Every row has a hidden score from 0 to 20. What is each row's score? 10 is about the middle. The score is a weighted sum of the row's numbers plus the product of two more (or one squared), each taken from its middle value.
[-2.258 1.658 -1.428 -1.804 -0.234 0.249 -0.159 -0.144 -0.453 -1.009 -0.463 -0.469 -1.879 -1.281 0.350 1.708] >> 7
[-0.303 -0.689 -0.394 -0.348 0.855 -0.526 -1.334 -0.220 -0.165 -0.416 -1.297 -0.951 0.589 0.636 -1.240 -0.106] >> 9
[-0.735 0.150 -1.098 -1.195 -0.226 -0.934 -1.012 -0.338 -0.783 -1.055 -0.856 -1.069 -0.603 -0.300 -1.005 1.012] >> 10
[0.725 -0.808 0.699 -0.057 0.643 -0.616 -0.030 0.060 1.079 -0.027 -0.066 0.257 0.716 -0.864 0.124 -0.812] >> 15
[0.454 -0.783 0.947 0.352 1.009 -0.381 -0.113 0.219 1.404 0.347 -0.250 0.403 1.099 -0.580 0.158 -1.014] >> 14
[0.331 -1.091 0.594 0.269 0.971 -0.570 -0.582 -0.004 0.763 0.041 -0.533 -0.268 0.932 -0.453 -0.766 -0.697] >> 17
[0.823 -0.240 0.707 -0.079 0.279 -0.381 0.513 0.359 1.103 0.017 0.327 0.763 0.584 -0.834 1.015 -0.792] >> 12
[0.174 -0.308 2.235 2.337 2.667 1.712 -0.344 0.788 3.236 2.637 -1.133 1.362 3.027 1.481 0.962 -3.132] >> 15
[-1.210 1.172 0.212 1.366 0.666 2.152 -0.134 -0.463 0.975 1.446 -1.055 -0.122 0.320 1.789 -0.443 -0.662] >> 4
[-0.594 1.283 -1.030 -1.126 -1.476 0.146 0.562 -0.919 -1.169 -0.907 0.358 -0.637 -1.975 -0.280 -0.591 1.647] >> 8
[-0.869 1.387 -1.416 -0.583 -1.655 0.585 0.498 -0.412 -0.919 -0.402 0.129 -0.581 -2.075 -0.778 0.361 1.475] >> 3
[-1.330 1.135 -0.584 0.963 0.000 1.484 -0.094 0.012 0.413 1.121 -0.781 -0.262 -0.367 0.689 0.481 -0.072] >> 5
[-0.064 -0.620 0.880 0.882 0.175 0.053 0.165 -0.637 -0.711 0.003 0.179 0.068 0.121 0.840 -1.526 0.326] >> 11
[0.467 -0.634 -0.167 -0.890 -1.427 -1.304 0.459 -0.722 -2.201 -1.730 1.035 -0.735 -1.541 -0.796 -1.555 1.897] >> 11
[0.280 -0.516 -1.375 -2.626 -1.130 -2.458 -0.648 -0.534 -1.903 -2.590 0.448 -1.298 -1.462 -1.805 -1.270 1.808] >> 12
[0.294 -0.871 1.247 0.719 1.240 -0.003 -0.211 0.351 1.614 0.671 -0.442 0.458 1.420 -0.137 0.046 -1.476] >> 13
[-1.031 0.313 -0.815 -0.690 0.252 -0.312 -0.876 -0.113 -0.199 -0.402 -1.098 -0.927 -0.170 0.139 -0.701 0.320] >> 10
[1.029 -0.259 1.194 2.439 0.929 1.653 0.274 0.798 1.096 2.390 0.346 1.413 2.138 2.294 1.396 -2.293] >> 10
[-0.684 0.948 -0.111 0.190 -0.021 1.151 0.165 -0.628 -0.054 0.359 -0.543 -0.260 -0.402 1.206 -0.672 0.207] >> 6
[1.279 -0.280 0.567 1.346 -0.182 0.738 0.580 0.790 0.104 1.208 1.132 1.135 1.009 1.199 1.463 -1.267] >> 11
[-1.429 0.848 -0.938 0.177 0.031 0.386 -0.445 -0.140 0.039 0.321 -1.143 -0.564 -0.514 0.030 0.305 0.502] >> 7
[0.884 -0.846 0.170 -0.898 -0.254 -1.357 0.204 0.031 0.214 -1.106 0.471 0.008 -0.162 -1.782 0.051 0.223] >> 11
[-1.139 0.820 -1.370 -0.265 -0.522 0.074 -0.383 -0.042 -0.538 -0.191 -0.838 -0.631 -0.977 -0.405 0.097 0.876] >> 7
[-0.807 1.224 -0.340 -0.049 -0.460 0.933 0.120 -0.775 -0.381 0.107 -0.357 -0.375 -0.908 0.729 -0.601 0.645] >> 6
[1.250 -0.237 0.388 0.988 -0.572 0.459 0.697 0.513 -0.173 0.788 1.264 1.189 0.704 0.713 1.483 -1.013] >> 11
[-0.131 -0.371 1.097 1.380 0.870 0.790 -0.017 -0.534 0.078 0.893 -0.209 0.137 0.697 1.569 -1.338 -0.612] >> 9
[0.675 -0.399 1.106 0.497 0.921 0.223 0.269 0.271 1.586 0.652 -0.014 0.822 1.228 -0.346 0.894 -1.295] >> 14
[1.085 -0.080 0.789 1.312 0.566 0.781 0.513 0.675 1.315 1.452 0.719 1.418 1.380 0.911 1.801 -1.698] >> 8
[1.074 0.209 0.417 0.313 -0.464 0.198 0.910 0.280 0.064 0.355 1.359 1.048 0.221 0.252 1.464 -0.565] >> 12
[0.584 -0.825 0.953 0.188 0.728 -0.418 -0.222 0.092 1.130 0.051 -0.098 0.462 0.940 -0.612 0.020 -0.951] >> 11
[-0.926 -0.014 -0.700 -1.237 0.661 -0.181 0.382 1.430 -0.308 -0.536 0.804 0.524 -0.746 -1.231 0.878 1.539] >> 7
[-0.157 -0.426 -0.728 -1.170 0.253 -1.091 -0.974 -0.389 -0.668 -0.967 -0.557 -1.126 -0.106 -0.178 -1.255 0.481] >> 11
[1.467 -0.079 -0.194 0.024 -1.455 -0.310 0.941 0.488 -0.944 -0.156 1.641 0.717 -0.169 0.014 1.343 -0.009] >> 13
[1.360 -0.658 -0.302 -0.847 -1.993 -1.242 0.945 -0.104 -2.095 -1.450 1.781 -0.109 -1.113 -0.717 -0.304 1.510] >> 12
[0.990 0.122 0.945 1.587 0.842 1.078 0.594 0.811 1.577 1.689 0.617 1.469 1.644 1.087 1.877 -1.953] >> 8
[0.937 -0.916 0.892 0.960 -0.359 0.126 0.378 0.205 -0.696 0.214 0.661 0.137 0.515 0.852 -0.394 -0.285] >> 11
[0.068 -0.941 0.638 0.239 1.208 -0.493 -0.883 0.144 0.654 0.189 -0.838 -0.317 1.105 0.043 -0.908 -0.914] >> 14
[-0.924 0.074 -0.462 -0.118 0.736 -0.004 -1.151 -0.183 0.053 0.102 -1.499 -0.790 0.364 0.627 -0.872 -0.061] >> 9
[0.766 -0.778 1.003 0.697 -0.208 0.013 0.161 -0.020 -0.769 0.120 0.562 0.230 0.446 0.890 -0.939 0.049] >> 10
[-0.744 1.236 -1.162 -0.973 -1.647 0.422 0.538 -0.611 -1.012 -0.876 0.231 -0.699 -2.089 -0.469 -0.215 1.646] >> 3
[0.619 -0.895 -0.466 -1.553 -0.723 -2.049 -0.206 -0.331 -0.841 -1.829 0.370 -0.678 -0.800 -2.014 -0.757 1.111] >> 12
[-0.955 0.264 -0.688 0.231 0.327 0.310 -0.558 0.098 0.055 0.453 -0.931 -0.538 0.032 0.498 -0.036 0.254] >> 7
[-1.394 0.603 -0.854 -0.003 0.394 0.430 -0.822 -0.059 0.157 0.205 -1.398 -0.649 -0.105 0.275 -0.093 0.173] >> 7
[0.914 -0.144 0.554 -0.577 -0.109 -0.663 0.606 0.311 0.735 -0.300 0.561 0.685 0.170 -1.152 1.088 -0.281] >> 12
[0.639 -0.274 1.363 0.840 1.225 0.559 0.304 0.489 1.957 1.004 -0.310 1.027 1.545 0.091 0.974 -1.665] >> 12
[1.698 -0.169 -0.407 -0.357 -1.912 -0.703 1.017 0.494 -1.298 -0.546 2.154 0.632 -0.586 -0.438 1.346 0.400] >> 14
[-1.109 0.783 -1.492 -0.954 -0.887 -0.454 -0.258 -0.273 -1.018 -0.929 -0.717 -0.997 -1.391 -1.005 -0.023 1.490] >> 9
[-0.219 -0.491 -0.273 -0.418 0.825 -0.570 -1.227 -0.276 -0.025 -0.382 -1.110 -0.951 0.584 0.612 -1.213 -0.120] >> 10
[-0.969 1.207 -0.199 0.382 -0.175 1.298 0.267 -0.817 -0.092 0.331 -0.455 -0.451 -0.644 1.017 -0.668 0.252] >> 6
[0.364 -0.738 1.336 0.744 1.430 0.228 -0.189 0.244 1.799 0.829 -0.632 0.597 1.593 -0.082 0.270 -1.728] >> 14
[1.430 -0.043 0.183 0.105 -0.429 -0.214 0.883 0.245 0.269 0.134 1.307 1.138 0.229 -0.498 1.877 -0.503] >> 11
[0.150 0.684 0.790 -0.008 0.532 0.022 0.627 0.374 1.112 0.176 1.011 1.240 0.247 -0.596 1.541 -0.444] >> 12
[0.081 -0.215 1.403 1.538 0.857 0.702 0.446 -0.256 0.404 1.058 0.558 1.019 1.080 1.548 -0.115 -1.007] >> 10
[0.310 -0.491 0.099 -0.531 -0.936 -0.928 0.469 -0.897 -1.661 -1.118 0.847 -0.358 -1.162 -0.359 -1.463 1.387] >> 12
[-0.404 -0.527 -0.647 -0.489 0.796 -0.666 -1.257 -0.386 -0.090 -0.492 -1.052 -1.000 0.467 0.590 -1.376 -0.095] >> 6
[1.118 -0.686 0.459 0.235 -0.782 -0.336 0.497 0.024 -1.185 -0.298 0.836 0.107 0.004 0.473 -0.555 0.498] >> 10
[-0.408 0.250 -1.541 -1.806 -0.904 -1.461 -0.696 -0.403 -1.238 -1.757 -0.632 -1.340 -1.321 -1.076 -0.899 1.677] >> 10
[0.526 -0.883 0.945 0.364 1.021 -0.244 -0.154 0.195 1.372 0.233 -0.254 0.599 1.156 -0.487 0.113 -1.008] >> 12
[0.078 -0.507 0.517 0.653 0.039 0.073 0.198 -0.608 -0.739 -0.030 0.163 -0.228 -0.137 0.700 -1.654 0.310] >> 10
[-1.066 1.298 -0.153 0.786 0.031 1.701 0.181 -0.079 0.291 1.171 -0.189 0.065 -0.323 1.364 0.235 -0.007] >> 5
[-1.475 1.310 -0.379 1.283 0.132 2.056 0.010 0.075 0.705 1.652 -1.052 -0.197 -0.177 1.094 0.424 -0.409] >> 6
[0.481 -0.391 1.630 1.381 1.830 0.849 0.047 0.518 2.462 1.557 -0.608 1.015 2.057 0.575 1.064 -2.272] >> 14
[0.133 -1.023 0.305 -0.208 0.877 -0.686 -0.818 0.033 0.175 -0.166 -0.622 -0.503 0.718 -0.011 -1.108 -0.291] >> 14
[-1.375 1.279 -0.447 1.057 -0.044 1.855 0.293 0.208 0.616 1.375 -0.887 -0.080 -0.505 0.759 0.406 0.026] >> 5
[-1.406 0.764 -0.648 0.751 0.639 1.043 -0.750 0.049 0.466 0.940 -1.515 -0.445 0.131 0.635 0.204 -0.258] >> 6
[-2.965 1.632 0.870 0.699 2.537 2.452 -0.693 0.563 2.062 1.649 -0.991 0.693 0.824 1.783 0.303 -0.902] >> 3
[0.972 -0.193 0.550 -0.665 -0.024 -0.763 0.488 0.314 0.717 -0.560 0.361 0.437 0.204 -1.374 0.693 -0.223] >> 10
[1.095 -0.425 0.695 1.131 -0.385 0.493 0.368 0.418 -0.224 0.700 0.852 0.743 0.838 1.006 0.577 -0.691] >> 10
[-0.998 1.127 0.112 0.733 0.208 1.557 -0.086 -0.598 0.276 0.866 -0.582 -0.201 -0.124 1.549 -0.700 -0.278] >> 5
[1.019 -0.715 0.809 0.820 -0.460 -0.042 0.335 0.072 -0.805 0.260 0.569 0.346 0.492 0.862 -0.540 0.066] >> 11
[1.164 -0.075 0.511 0.394 -0.026 0.027 0.868 0.644 0.962 0.427 0.791 1.026 0.613 -0.328 1.691 -0.973] >> 12
[0.902 -0.995 -1.003 -2.345 -1.380 -2.642 0.078 -0.402 -1.492 -2.649 0.946 -0.841 -1.470 -2.683 -0.763 1.761] >> 11
[-1.278 1.268 -0.519 0.831 -0.391 1.655 0.176 -0.045 0.162 0.948 -0.708 -0.309 -0.740 0.575 0.307 0.111] >> 5
[0.853 -0.248 0.767 -0.080 0.388 -0.275 0.430 0.353 1.155 0.112 0.303 0.717 0.678 -0.789 0.954 -0.821] >> 12
[-0.409 0.244 0.805 1.232 0.800 1.202 0.041 -0.595 0.350 1.050 -0.365 0.156 0.491 1.640 -1.063 -0.552] >> 7
[0.455 -0.703 1.222 0.748 1.480 0.159 -0.154 0.335 1.779 0.881 -0.610 0.542 1.567 -0.114 0.194 -1.457] >> 17
[-0.619 -0.535 0.314 0.722 2.000 0.331 -1.639 -0.077 0.915 0.850 -1.808 -0.685 1.661 1.622 -1.406 -1.203] >> 9
[0.150 -0.687 0.393 -0.092 -0.474 -0.534 0.279 -0.762 -1.324 -0.716 0.643 -0.251 -0.610 0.135 -1.515 0.977] >> 11
[1.425 -0.136 0.136 0.314 -1.069 0.011 0.924 0.530 -0.651 0.232 1.492 0.832 0.170 0.311 1.311 -0.300] >> 12
[1.018 0.074 0.866 1.602 0.813 0.913 0.575 0.717 1.396 1.733 0.484 1.485 1.592 0.967 1.878 -2.025] >> 9
[-0.713 0.283 -1.265 -1.229 -0.261 -0.692 -0.790 -0.345 -0.673 -0.855 -1.007 -1.054 -0.699 -0.430 -0.622 0.959] >> 9
[-1.037 1.240 -1.009 0.005 -1.025 1.074 0.424 -0.126 -0.349 0.396 -0.119 -0.434 -1.423 -0.065 0.483 0.812] >> 5
[-0.184 -0.259 1.273 1.541 0.902 0.814 0.063 -0.637 0.321 0.889 -0.119 0.553 0.840 1.697 -0.929 -0.756] >> 8
[-0.262 -0.470 -0.351 -0.461 0.837 -0.586 -1.238 -0.281 0.022 -0.237 -0.972 -0.869 0.636 0.533 -1.336 -0.361] >> 10
[0.842 -0.241 1.369 1.014 1.266 0.650 0.161 0.530 2.070 1.140 -0.302 1.018 1.616 0.128 1.157 -1.859] >> 13
[-1.248 0.858 -1.237 -0.237 -0.243 0.205 -0.445 -0.060 -0.388 0.036 -1.115 -0.688 -0.755 -0.263 0.099 0.717] >> 8
[-1.220 1.521 -0.963 0.144 -0.875 1.298 0.311 -0.170 -0.214 0.476 -0.182 -0.452 -1.290 0.093 0.295 0.679] >> 5
[1.215 0.059 0.521 0.921 0.003 0.401 0.778 0.579 0.878 1.006 0.927 1.354 0.872 0.442 1.781 -1.273] >> 11
[1.274 -0.217 0.681 1.403 -0.193 0.819 0.453 0.795 0.155 1.225 0.889 1.100 1.077 1.219 1.416 -1.284] >> 10
[-1.102 0.504 -1.317 -2.386 0.202 -1.321 -1.159 -0.164 -0.967 -1.922 -0.427 -0.955 -1.070 -0.934 -0.725 1.423] >> 11
[-0.911 1.173 -0.218 0.620 0.064 1.530 0.127 -0.659 0.305 0.732 -0.710 -0.282 -0.386 1.239 -0.427 0.177] >> 4
[-0.563 1.210 -1.043 -0.957 -1.425 0.157 0.467 -0.895 -1.230 -0.960 0.269 -0.745 -1.943 -0.334 -0.617 1.715] >> 6
[0.488 -1.111 0.182 -0.656 0.307 -1.205 -0.491 -0.015 0.053 -0.729 -0.136 -0.446 0.239 -0.987 -0.788 0.008] >> 14
[0.421 -0.414 1.642 1.302 1.991 0.541 -0.175 0.431 2.367 1.450 -0.832 0.886 2.076 0.442 0.396 -2.193] >> 14
[-1.125 1.304 -0.880 0.202 -0.776 1.368 0.253 -0.179 -0.225 0.482 -0.426 -0.503 -1.232 0.207 0.282 0.629] >> 4
[0.149 -1.060 1.496 1.645 0.930 0.509 -0.154 -0.373 -0.054 0.935 -0.055 0.149 1.025 1.626 -1.586 -0.692] >> 11
[-1.019 0.953 -1.180 0.384 -0.761 0.859 0.345 0.392 -0.481 0.733 -0.015 -0.058 -0.956 0.416 1.176 0.459] >> 7
[-1.496 0.622 -0.437 0.805 0.846 1.043 -0.732 0.078 0.824 1.076 -1.773 -0.402 0.494 1.055 0.098 -0.320] >> 6
[-0.864 0.586 0.905 1.586 1.185 1.936 -0.220 -0.453 0.944 1.364 -0.889 0.124 0.829 2.256 -0.914 -0.952] >> 4
[0.409 -1.030 0.264 -0.407 0.345 -1.068 -0.623 -0.088 0.156 -0.668 -0.191 -0.398 0.415 -0.971 -0.806 -0.261] >> 14
[1.301 -0.158 0.397 0.846 -0.559 0.408 0.633 0.588 -0.259 0.666 1.324 1.004 0.661 0.715 1.326 -0.871] >> 11
[-1.152 0.766 -1.146 -0.613 -0.572 -0.178 -0.444 -0.199 -0.516 -0.323 -0.910 -0.821 -1.013 -0.649 0.015 0.961] >> 9
[0.597 -0.677 1.005 0.475 0.983 -0.332 -0.126 0.170 1.426 0.328 -0.265 0.360 1.125 -0.502 0.198 -1.144] >> 14
[0.781 -0.861 0.641 0.577 -0.418 -0.220 0.360 -0.236 -1.037 -0.199 0.818 -0.004 0.180 0.556 -1.069 0.264] >> 12
[0.134 -0.423 -1.450 -2.282 -0.827 -2.068 -0.833 -0.430 -1.745 -2.200 -0.077 -1.653 -1.243 -1.228 -1.298 1.593] >> 12
[1.214 -0.138 -0.210 -1.632 -1.189 -1.563 0.752 -0.009 -0.202 -1.541 1.181 0.445 -0.879 -2.337 0.994 0.715] >> 8
[0.470 -0.488 -0.128 -0.845 -1.175 -1.187 0.512 -0.891 -2.014 -1.562 1.072 -0.580 -1.477 -0.716 -1.540 1.737] >> 11
[1.493 -0.272 -0.059 0.379 -1.105 -0.134 0.888 0.523 -0.835 0.081 1.519 0.928 0.067 0.292 1.421 -0.211] >> 12
[1.124 -0.004 0.588 0.840 -0.020 0.465 0.573 0.818 0.726 0.955 1.160 1.147 0.892 0.412 1.914 -1.177] >> 11
[-1.231 1.371 -0.749 0.482 -0.308 1.627 0.109 -0.084 0.310 1.056 -0.712 -0.201 -0.704 0.411 0.342 0.095] >> 5
[-0.504 -0.464 -0.237 -0.190 1.026 -0.273 -1.399 -0.136 0.157 -0.148 -1.232 -0.967 0.869 0.904 -1.208 -0.509] >> 8
[1.436 0.045 -0.481 -0.857 -1.431 -0.851 1.202 0.306 -0.531 -0.685 1.852 0.820 -0.695 -1.216 1.719 0.426] >> 12
[-0.147 0.434 -0.091 -0.396 -0.902 -0.242 0.470 -0.860 -1.327 -0.761 1.122 0.028 -1.218 0.091 -0.434 1.166] >> 13
[-1.160 -0.013 0.243 0.985 1.749 0.878 -1.422 0.108 1.150 1.137 -2.191 -0.461 1.400 1.731 -0.768 -1.110] >> 7
[-1.483 1.330 0.012 1.759 0.683 2.592 0.106 0.154 1.182 2.171 -1.207 0.001 0.258 1.519 0.388 -1.001] >> 6
[-0.046 -0.514 0.752 0.775 0.241 0.088 0.237 -0.594 -0.666 0.092 0.225 -0.089 -0.016 0.877 -1.561 0.401] >> 10
[-0.326 -0.510 -0.056 0.071 1.233 -0.153 -1.440 -0.087 0.386 0.194 -1.413 -0.730 0.984 0.990 -1.211 -0.549] >> 10
[0.148 0.192 -0.611 -1.164 -1.396 -0.966 0.548 -0.993 -1.927 -1.740 0.963 -0.541 -1.869 -0.727 -1.320 1.918] >> 11
[1.103 -0.019 0.832 1.220 0.545 0.667 0.531 0.502 1.314 1.363 0.689 1.412 1.252 0.481 1.850 -1.652] >> 10
[1.422 0.079 -0.401 -0.683 -1.610 -0.684 0.959 0.450 -0.991 -0.673 1.989 0.750 -0.630 -0.810 1.610 0.488] >> 13
[0.866 0.570 -0.011 -1.027 -0.567 -0.606 1.115 0.191 0.210 -0.673 1.402 1.138 -0.465 -1.563 1.705 0.224] >> 12
[1.162 0.019 0.807 1.171 0.391 0.588 0.724 0.576 1.093 1.166 0.777 1.313 1.139 0.408 1.764 -1.564] >> 11
[0.037 -0.355 0.540 0.269 -0.269 -0.183 0.189 -0.701 -1.143 -0.476 0.474 -0.304 -0.425 0.390 -1.561 0.523] >> 11
[-0.912 0.072 -0.379 0.068 0.961 0.165 -1.220 -0.247 0.270 0.285 -1.720 -0.625 0.535 0.737 -0.814 -0.334] >> 8
[-1.069 1.462 -0.888 0.009 -0.908 1.254 0.438 -0.209 -0.205 0.332 -0.344 -0.446 -1.330 0.112 0.306 0.801] >> 4
[0.981 -0.774 0.638 0.367 -0.784 -0.275 0.391 0.055 -1.192 -0.072 0.959 0.296 0.159 0.483 -0.532 0.205] >> 10
[0.731 -0.289 0.895 -0.009 0.341 -0.271 0.447 0.248 1.384 0.353 0.276 0.714 0.712 -0.815 1.008 -0.880] >> 13
[0.168 -1.057 0.636 0.328 1.097 -0.466 -0.770 0.130 0.724 0.071 -0.731 -0.261 1.039 -0.233 -0.799 -0.884] >> 15
[-1.084 1.325 -1.431 -0.678 -1.632 0.605 0.569 -0.323 -0.855 -0.452 0.118 -0.504 -2.061 -0.638 0.313 1.482] >> 4
[-0.905 1.332 -1.531 -0.687 -1.642 0.490 0.407 -0.260 -1.010 -0.296 0.151 -0.648 -2.033 -0.673 0.332 1.424] >> 4
[-0.423 -0.402 -0.338 -0.505 0.808 -0.557 -1.371 -0.216 -0.139 -0.405 -1.051 -0.930 0.559 0.566 -1.366 -0.112] >> 9
[0.732 -0.580 0.769 -0.235 0.432 -0.382 0.169 0.402 1.067 0.006 0.166 0.535 0.644 -0.905 0.547 -0.441] >> 11
[-1.194 -0.001 0.326 1.240 2.002 1.130 -1.425 -0.007 1.325 1.531 -2.165 -0.433 1.590 1.786 -0.693 -1.235] >> 8
[0.792 -0.686 0.403 -0.740 -0.134 -1.202 0.387 0.138 0.278 -0.941 0.450 0.149 -0.112 -1.657 0.134 -0.001] >> 11
[-1.268 0.750 -1.072 -0.217 -0.235 0.184 -0.472 0.014 -0.330 -0.071 -1.160 -0.624 -0.696 -0.195 0.039 0.556] >> 8
